(in the rows, 128 means zero)
One turn or mirror swaps these rows in pairs. Which row does each one swap with?
nen: [108 156 118 140 143 122 147  97 136 116  86 145 139 147 128 104 138  90
 129 132 127]
lemav: [ 99 139 137 143 132 117 172 141 117 145  96 139 114 127 111 106 110 102
 107 130 127]
Vilam: [130 115 120 126 135 102 157 137 140 132 102 145 141 112  94 115 122 144
 138 133 147]
Mozeg: [135 137 109  80 124 159 139 114 145 128 113 151 130 136 146 102 114 120
 125 184 133]
tep: [126 133 108  94 145 165 163 110 120 138 132 156 128 141 120 129 141  83
 141 150 156]
kodom: [111 140 116  97 130 163 154 126 109 126 110 165 127 108 120 111 155  94
 142 175 128]
Nis: [124 150 116 104 136 140 132 121  94 145  98 146 157 119 124 101 126 131
 131 103 156]
Rivo: [149 114 112 111 117 132 130 106 119 127  93 151 129 138 144 100 115 132
 139 184 123]
dafe: [138 160 130 103 135 126 128 117 125 139 126 145 164 138 118  90 106 134
 125 132 136]
fipov: [118 149 121 122 165 117 141  97 142 146 108 130 144 146 116  90 100 123
 128 145 124]
ralu: [101 141 131 146 143 124 178 131 107 147 100 144 114 122 104 118 120 107
 107 126 130]
guv: [102 131 115 102 122 162 156 141 112 112 126 167 130 112 125 119 158  99
 139 163 128]
mil: [108 121 113 102 116 164 167 153 108 120 123 169 126 117 125 126 156 108
 123 156 128]
Dun: [ 96 129 106 102 134 132 119 109 124 151  88 149 118 126 171 103 117 120
 144 152 120]
sok: [ 86 129 118 109 153 109 160 127 135 147 102 127 113 152 113 134 114 122
 105 155 135]
vubad: [134 154 115 122 162 120 141 102 144 143 111 137 147 141 104  86 102 116
 120 146 130]
fal: [ 81 125 118 105 156 117 157 128 133 148 102 120 113 143 115 130 115 122
 106 152 132]
vodal: [135 124 116 120 131 127 166 145 164 115 128 161 137 131 106 114 135 140
 138 157 150]
mag: [ 89 113 123 120 149 126 162 153 123 151 115 135 114 159 130 124 127 138
 100 129 139]
gevil: [137 125 103  73 126 165 142 123 142 129 112 151 137 142 145  96 119 116
 139 174 141]
muke: [131 154 114 136 141 138 153  96 135 137 106 170 107 134 116 118  86 117
 122 139 148]
Bosip: [ 96 134 126 120 136 136 150  88 116 165 104 152 149 144 157 105 120 146
 136 130 116]
mus: [125 153 112 106 126 142 127 141  93 139 110 148 146 111 136 111 117 123
 129 101 148]
Lom: [134  96 119 125 130 151 135 134 106 140  97 132 140 131 146 119 133 152
 138 159 113]
ved: [115 114 114 103 106 160 162 154 116 123 126 168 130 123 128 125 149 111
 129 154 128]
fub: [130 128 109 106 129 140 157 141 166 110 128 171 134 136 121 112 131 141
 126 169 151]
Tukub: [126 105  96  90 123 132 138 137 122 165 112 163 150 149 144  86 137 122
 153 130 138]
vuvem: [100 104 124 110 113 153 160 168 119 136 133 160 136 134 135 119 137 142
 112 137 127]
vas: [119 129 134 113 138 150 142 119 147 148 110 142 170 158 129  87 131 109
 155 121 131]
mide: [127 148 104  76 135 171 136 111 129 132 113 146 164 135 138  88 128 124
 141 156 139]
Begig: [106 130 113 145 141 132 159 101  87 142  96 161 120 111 122 107 135 111
 131 118 146]
selok: [107 121 100 116 148 167 157 104  99 133 116 172 124 138 124 122 156  99
 139 133 153]
fige: [106 126 108 135 138 155 154 102  87 141 105 174 122 123 129 109 157 104
 136 126 146]
ref: [136 127 113 104 128 136 161 134 164 113 128 168 134 135 118 118 131 140
 130 161 152]
Nore: [125 148 105  72 142 175 137 112 128 129 117 155 159 135 135  93 124 132
 132 156 141]
goni: [105 133 122 144 138 126 171 107  88 138  99 168 119 115 117 110 132 110
 119 120 133]
revo: [133 130 108 124 155 125 135 117 135 160  88 118 131 141 131  90 102 131
 125 155 119]
tusef: [135 127 111 128 163 122 146 115 133 159  88 123 128 144 131  86 101 129
 128 157 127]
des: [112 104 124 113 112 151 162 167 116 130 131 170 130 128 131 122 144 126
 113 138 127]
baves: [ 95 106 123 120 123 133 157 167 123 148 120 146 129 145 132 122 126 145
 107 125 132]
sol: [123 153 116 127 129 145 150  97 128 132 112 171  99 120 120 124  85 122
 124 140 146]
Guti: [106 154 116 126 149 119 142  98 148 131  94 142 151 155 119  96 132  88
 138 128 131]
mim: [134 155 114 130 142 134 145  95 136 138 112 169 101 127 112 120  84 121
 123 139 146]
didin: [114 134 111  95 122 155 129 138 151 134 112 149 113 153 164 118 127  96
 134 165 121]
Kat: [101 123 112  97 132 131 119 101 130 156  93 148 116 132 176 109 116 120
 147 155 128]
Gesu: [ 87 109 127 124 124 139 152 164 118 149 117 150 130 146 133 116 133 140
 108 127 129]
Kur: [116 125 107 133 138 152 161  94  88 136 108 174 124 119 129 112 152 108
 141 125 149]
Zaki: [134 142 130 103 117 169 151 112 114 134 121 168 121 105 135 135 101 133
 136 144 135]
mupa: [113 125 131 105 139 137 139 117 153 153 111 146 172 155 126  90 129 113
 157 118 134]
togiz: [ 97 145 145 125 132 122 166 144 126 153  98 131 126 135 101 104 111 107
 109 141 118]
zozep: [128  99 123 140 124 142 152 123 114 123  90 128 146 128 141 127 136 145
 142 149 111]
zimol: [ 99 145 124 148 135 111 168 117 105 144  96 151 120 117 110 116 121 113
 113 115 132]
lin: [125 127 113  94 147 168 168 116 120 142 125 146 129 141 115 122 148  80
 142 150 155]
Tez: [118 139 110 103 113 152 124 155 143 121 119 149 125 154 156 116 124  96
 125 149 125]

sol swaps with vodal
zozep swaps with mus
togiz swaps with kodom
mag swaps with selok
didin swaps with Guti
Tez swaps with nen
lemav swaps with guv

